Named moves (each a turn or a mirror), then the moves between two rows, first move first; the first pair answered
move Fepi:
[ 36  10 -17  18  15  -9  10 -10  10 -10  -7   6  -6  11 -14  -2  30   7
   0] => [ 33  13  -1  27   8 -21   3  10  -2 -13  -4 -24  12   7  -4   1  15  16
 -15]
[-30  -4  31 -20   8 -19 -13   7 -31 -18  28  -3 -15   4   7  28 -46  -1
  -5] => [-20  -7   6 -34  11  -4   1 -37 -12 -14  21  48 -39  11  -5  19 -20 -15
  10]
[-37 -16  11 -10  15  -6  42   9  -2 -33  54  -8 -20   3  19  11 -24  -7
 -11] => [-38 -20   1 -14  17  -1  46  -6  10 -34  45   8 -25   3  12   7 -13 -14
  -8]
move kikiz:
[-10  -4  23  18   2  16 -18   2   5  -8 -11 -33  -2  26  -3 -17  17  -2
  -9] => [ 11  -3  11  15  -5  28 -27   1  13   4 -18  -9  -8  18 -16 -24  17   6
   5]
[  3   1  -1  -7   4   5  10   2 -14  -8  15   2   6  -3   8   4 -19   6
   1] => [-14  -1   6   1   8  -2   7   5  -9  -9  10  -9   0   0  15   4 -13  -5
  -5]
[ 16   7  -9   4   0  -3 -24   8   9  10 -12   3  11 -13  -4  -3  10  16
   8] => [ 20   5  -8  -6   2  -2 -17  17  -1   5   7   7   4 -17  -2  -2  -3  21
  12]
[ 31 -10 -13  -4 -12   9  -4 -14  16   6 -10  33  -6   1 -21  -9  23  -2
  19] => [ 27  -6 -16 -22 -12   8  11  -4  -8   1  22  42  -3  -8 -13  -1  -7   8
  22]
move Nebi:
[ 76  24 -37   7 -40  19 -35   8 -13  15 -26  28  10 -21 -27  13  -9  15
  37] => [ 38   9 -56 -13 -11  33  28 -28   2  -5  12  73 -36  -7  -8  14  -2 -16
  37]
[-25 -14 -18  -5   7 -10  37 -24 -12  -2  31  30 -12  -2  12   7 -23 -10
  -3] => [-37 -21   9  24   4 -15   5 -24  20  11 -16 -17  -8   8   6  -1  17 -27
 -23]
[ 21  12  24  13  -1 -13 -23  13  -4  -2  -1 -35  25 -10  -8   9 -22  11
 -10] => [ 14  14   0  -8   8  -3  14  -1 -18 -12  38   4   1 -13  -3  13 -46  10
  -3]
[-17  -9 -46  11 -23  20  50 -15 -12  -5  34  -2 -36   8  21 -19 -10 -16
 -16] => [-15 -12 -18  37 -26  12   9  -6  12   1 -15 -47 -24  14  14 -22  24 -26
 -37]
Now pairs of rows:
Between the rows of a pair lie 2 to 3 moves.
[ 12  15 -28 -29   1   1  54  24 -41 -15  33  53  -6 -20  12  11 -52  18
  54] => [ 43  26   8   3 -22 -16 -18  65 -45  10 -22 -12  36 -28  -7  10 -43  41
  49] => Nebi Nebi Nebi
[ 53  12   8 -16  -1  20  -4 -22 -10   2   8  28   1   8  -7 -14   7  18
 -13] => [ 40   4  17  -5   8  16  -7 -31  13   8 -14   8  -6  17  -6 -17  31  -1
 -25] => Nebi Nebi
[  1  20   2  24  -7  -1 -21   9  -2   2 -13 -24  18  13  -5   9   5   9
  -1] => [-25   6   0  23   4  -1  -1  -8  20   2 -15 -22  -2  22   3   7  21  -6
  -9] => Nebi Nebi Nebi
[ -1   1  21   9  16   0  19   9 -20 -23  34 -27 -13 -11  18  -2 -13   7
  -5] => [ 18  -7   5  16  17  15  12 -28  22  -4   2  13 -29   1  -2 -15  30 -12
   2] => kikiz Fepi kikiz
[-12   6  -2  21 -28 -10 -23  32 -46  -9   4 -19  15 -29  -7 -36 -10   0
   6] => [-34  -5   5  33 -23 -18 -21  18 -25  -8 -10 -29   1 -13  -1 -38  16 -22
 -11] => Nebi Nebi Nebi
[ 39   0 -15   9 -15  16 -30  -1  22  21 -36  39  -1   3 -31  -8  25   0
  16] => [ 34  13  -3  -3 -16   9 -22  36 -32   8   9  17  14 -16 -13  13 -40  34
  16] => kikiz Fepi
[ 49  47 -15 -10 -13   1 -12   4  -5  25 -26  34  18 -23 -39   1   1  24
  29] => [-11  35 -28 -31  16   3  53 -12 -15  -3  33  49 -12  -7  -2   9 -11   3
  13] => Nebi kikiz
[ 10  20  39  -8  10 -34 -55   4 -28 -13   2 -40  39 -10  39  36   2   7
 -20] => [ 28  27  11 -38   9 -23 -33  -6 -50 -15  30  18  29 -21  32  39 -29  22
   6] => kikiz Nebi
[-29  -1  10   1   9 -11  15  11 -10  -8  19 -12  -8   4  13  15 -18   0
  -4] => [-31  -9   4   9  14  -3  12 -11  23   1  -5  -1 -13  14  11   6  21 -21
  -6] => kikiz Fepi
[-14  20  26  -2   1 -30   5   6   0 -19 -16 -22 -11   9  23  22  -9 -29
  -5] => [-15  15  21 -10   7 -28  19   1  -4 -23   0  -7 -18  10  26  20 -14 -33
  -5] => Nebi Nebi Nebi
[ -5 -18   9  32   0  -6 -20   2  12   4 -37 -29   6   2  -7   4  24 -13
  -5] => [  7  -2   3   9 -10  -6 -14  27 -36  -6   1 -18  24 -12   0  14 -28  23
   8] => Nebi kikiz
[  3   6  12   9 -12 -14 -27  20  -9   6 -10 -19  15  -6   6   0  -8  12
 -14] => [ -4  -5 -16   5   1   0   3 -16  18   8 -11  29 -16   5   1  -6  19 -12
  -2] => Fepi kikiz Nebi
[ 15   2 -24 -19 -10  -1  17   6 -31  -2  20  42  -1 -10   4   0  -5  30
  23] => [-16 -11 -21 -18   6  -2  40   2 -26 -14  37  27 -12   2  23   4   0  15
  11] => kikiz Fepi
[-17 -14  29  -2  19  12  -8   4   3 -10 -13 -19   2   8  31 -38  20 -27
  -1] => [-16  -2  31 -18  13   9   4  10 -22 -22  18 -18   9  -2  38 -29 -15 -10
   4] => Nebi Nebi kikiz
[ -5 -14 -28 -26   7  23  68   3   1   7  31  26 -17   1  33  10 -36 -31
  16] => [ 43 -13 -24  10 -14  24  -8  -8  41  44 -54  21   4   1 -13  -8  19 -32
  18] => Nebi Nebi Fepi
[ 30   4 -45 -10  -7  12 -18 -26 -14  -8  -5  65   1  11  -9  -7   5 -20
  11] => [  0  -8 -33  -4   7   2  -9 -43  10 -12 -11  53 -16  20   2  -3  28 -43
  -4] => kikiz Nebi kikiz
[-52  -6  12   1  22 -10  16 -13   3 -14  35 -18 -20   1  35  25  -1 -13
 -11] => [-35  -1  29  25   9 -14 -36   1  16   8 -14 -54   2  -1  14  16  23 -11
 -12] => Fepi Nebi
[  0  16  16  15 -17 -13 -10  45 -33  -2  33 -23  27  -1 -21  10 -41  20
   3] => [-27  -6   6  29  -5  -3   1  -4  44   8 -16  -4 -14  28 -15 -11  41 -35
  -9] => Nebi Nebi kikiz
[-54 -29  17 -21  20 -19  -2  22  20   8  51 -67 -19  20  29   3  16 -27
 -20] => [ 12 -25 -44 -50   4  23   5 -19  33  28  51  45 -36   8  -8 -12  25 -14
  30] => Nebi Fepi kikiz
[-27 -12  15 -14  15 -41  19  13  15 -20  11 -96 -15   1  41  12  -7 -23
 -13] => [ 72  17 -14 -26 -24 -18 -25  27 -14  14  -1 -33  14 -23 -14   7 -44  41
  45] => Fepi Nebi Nebi
[  8 -19 -13  -6 -29  12   1 -18  26  14 -31  10  -8  20 -19 -18  35 -22
  21] => [  0 -19 -32 -29 -22  10  38 -17  10   0  10  27 -19  14  -6  -9   5 -15
  27] => Nebi kikiz Nebi
[-34 -16  12  -7   0 -23   5  -3   2 -13  13 -56 -10   3  32 -18  22 -19
 -23] => [ 22   3 -26 -42 -20   2  16  -6 -32  -4  43  19  -2 -18   7 -20 -18  14
  22] => kikiz Nebi Nebi
[ 53  12 -30 -13 -15   3 -26  21   2  12  -7  20  29 -23 -31  -5 -36  25
  36] => [-42 -25  -7   8  25  -8   8 -16  60 -10 -28 -21  -6  15   4 -13  27 -44
 -21] => Nebi kikiz Nebi
[ 18  11 -21  -1  -8  16  19 -21  60  24 -37  35 -28   0  -5 -21  44 -20
  13] => [ 63  33 -23 -12 -28  19  -5   5  21  27 -22  44   2 -19 -16 -10  -2  17
  31] => Nebi Nebi
[ 31  24 -39 -17 -14   0   6 -18  -8   4 -34  28   0  -9  -7 -17  24   8
  31] => [ 36  20 -31 -13 -17  -4  -6 -16 -10  11 -47  12   2  -4 -18 -14  30   3
  26] => Nebi Nebi Nebi
[ 30  18  -5  -4 -17   5 -21  16 -19  14  -1  10  15 -16  -8   7 -17  30
  12] => [-25  -5 -11 -15  10   5  31 -15   9  -3  23  19 -21   6  24   9   4 -14
  -4] => Fepi kikiz Nebi
[-11   0  -5   0   7   0  14   2  11 -12   7   2 -12   4  -2  -2 -10 -11
 -11] => [ -1   5  -8  -2   7   2  12   6  -6 -11   9   5  -2  -1   0  -2 -18   2
  -8] => Nebi Nebi Nebi
[ 26   2   1   0 -19  15   2 -15 -20  -5 -27  15  -1  -3  -2   3   6 -16
   7] => [ 11  -7  10  13 -12  10   4 -13 -12  -1 -31  -8  -5   2   0   5  17 -22
  -4] => kikiz Nebi Nebi
[-23 -29   2 -14 -24  23  16 -34  -7 -24  61  41  -9  25  24   0 -13 -10
  24] => [-51 -29  31   6 -18   5  10 -13 -13 -30  53 -13   2  29  41   5 -22 -12
   3] => kikiz Fepi
[ 39   3   2 -12 -16   3 -14   9  -9 -14  18  15   8  -4 -31   1 -19  16
  18] => [ -8 -15   6   2   7   1  10 -19  31 -18   6  15 -22  21 -14  -4  26 -28
  -7] => kikiz Fepi Nebi
[-32  15 -15 -20  34   4  35 -12   2 -19  33   2 -29  -3  13   2   1 -16
  -7] => [-16  12   6  13  19  -1 -17  -3  29  -1 -29 -41 -11   8  -8 -10  41 -24
 -24] => Fepi Nebi kikiz
[  8  11 -21 -36  -8  -2  35  -1   4  -1  22  35 -16  -6  -2  -8   2  24
 -14] => [ 13   9  14  -3 -20 -12 -19  16  21  11 -31 -17  11 -10 -13 -15  26  24
 -29] => Nebi Nebi
[ 22  -3 -32 -23  -6  15   9 -22   8   4  -8  47 -15   9 -12 -10  14  -8
  20] => [-15 -20 -13  -5   6   7  12 -25  21  -2 -20  11 -21  21   0 -10  38 -32
 -10] => kikiz Nebi
[-13   0 -10  -6  -4  -8  16  11 -23 -13  39 -26   0  -5   9  11 -48  24
 -13] => [-27 -21 -13  17   8   0   5 -31  41  -1 -16 -11 -27  13  -1  -7  28 -16
 -28] => Fepi Nebi
[-24  -4  23   5   7 -10  10  17  -6 -10   5 -37   7   4  16  -1 -21   3
 -25] => [-18  -1  27  16   6  -9  -2  17   0  -3 -15 -42  12  12  11  -1  -1  -3
 -24] => Nebi kikiz
[ 42  -3  -4   4  -8   9 -29  17 -27   9  13  -4  26 -28 -19 -19  -8  32
   5] => [ 25  -4 -10 -10  -2   7   3  15 -36  -3  43  11  12 -29 -11 -13 -24  27
   8] => Fepi kikiz
[ 27  -7 -18 -20  -3  21   4 -30  26  14  14  45  -2 -15 -15 -21  13   4
 -13] => [ 37  -3  -1  -6 -19  14 -31 -14  24  21 -12  17  18 -15 -19 -20  22  12
 -13] => Nebi Nebi
[-36 -13  -6  -5   4  16  42 -40  37 -18   2  -9 -30  35  30  -7  30 -22
 -11] => [ 40  24  11   6 -35   6 -32  17 -10   5 -25 -48  35   1 -11  -9 -17  42
   6] => Fepi kikiz Nebi
[-24  -6  22  12  16  -6   3  -5  19   0 -14 -29   5  11  22   6  20 -21
 -21] => [  9   8 -13 -22   6   8  29  -1 -11  -2  29  36   3  -6  11  14 -16  10
  19] => Nebi Nebi Fepi
[-25   0 -33 -29   7  13  42 -30   3 -13  30  61 -34  11   1 -13 -11 -16
   5] => [ 30  26 -28 -31 -18  17   2  10 -35  -3  29  51   5 -10 -17  -6 -52  31
  25] => Nebi Nebi Nebi
[ 14 -15 -22 -11  17  26   3  -5   6  21 -17  30 -21   1 -10   0   7 -17
   4] => [ 19 -12   1   9   4  15 -25  13   7  27 -43  -6  -2  -3 -16   4  10  -7
  -7] => kikiz Nebi Nebi
[-23 -14  25  -6  -6  -9 -21  24  13   6 -15 -39  -1  14   7  -2   6  20
 -16] => [  6 -17  12  -9 -16   4 -23   8  36  18 -32  -4  -6  19 -10 -18  33  16
   0] => kikiz Fepi
[-39 -14  21  18  23  -7  11   1 -11  -8  14 -35 -18   3  37  -4   4   6
 -24] => [  2  -6 -20  -5  15  16  31 -23  -8   1  25  48 -34  -1  14 -17   3  11
  10] => Nebi Nebi Fepi
[ 18   0 -29 -10  -7  16   4 -24  14  11 -15  31 -22   1 -21  -8  16 -18
   9] => [-11  -8 -17   0   0   7   9 -26  24   8 -16  16 -26   8  -5 -10  29 -30
   2] => kikiz Nebi
[-27 -20  23   5  12 -11  27  19 -23  -2  23 -35 -15 -11  62  30  -3  -9
  -7] => [-19 -29  13  18  13  -1  17 -11  24  13 -24 -11 -29   1  42  10  48 -36
  -3] => kikiz Fepi
[ 40   4   6  14  -8  -9 -39  21 -35  21 -26 -14   7 -22 -32 -10 -26  25
  10] => [ -9  -8 -21 -18  18   0  35  -4 -42  -9  38  29 -35 -11  -1  -5 -43  -3
  15] => kikiz Nebi
[ 36   9   4   7  -9  -5 -32   3   1  15 -26 -19  16 -13 -14  -1   2  22
  11] => [-10   4  10  -5   3  -9   8  12 -20 -16  22 -27   7 -15  17  14 -32  23
  -2] => Nebi Fepi kikiz
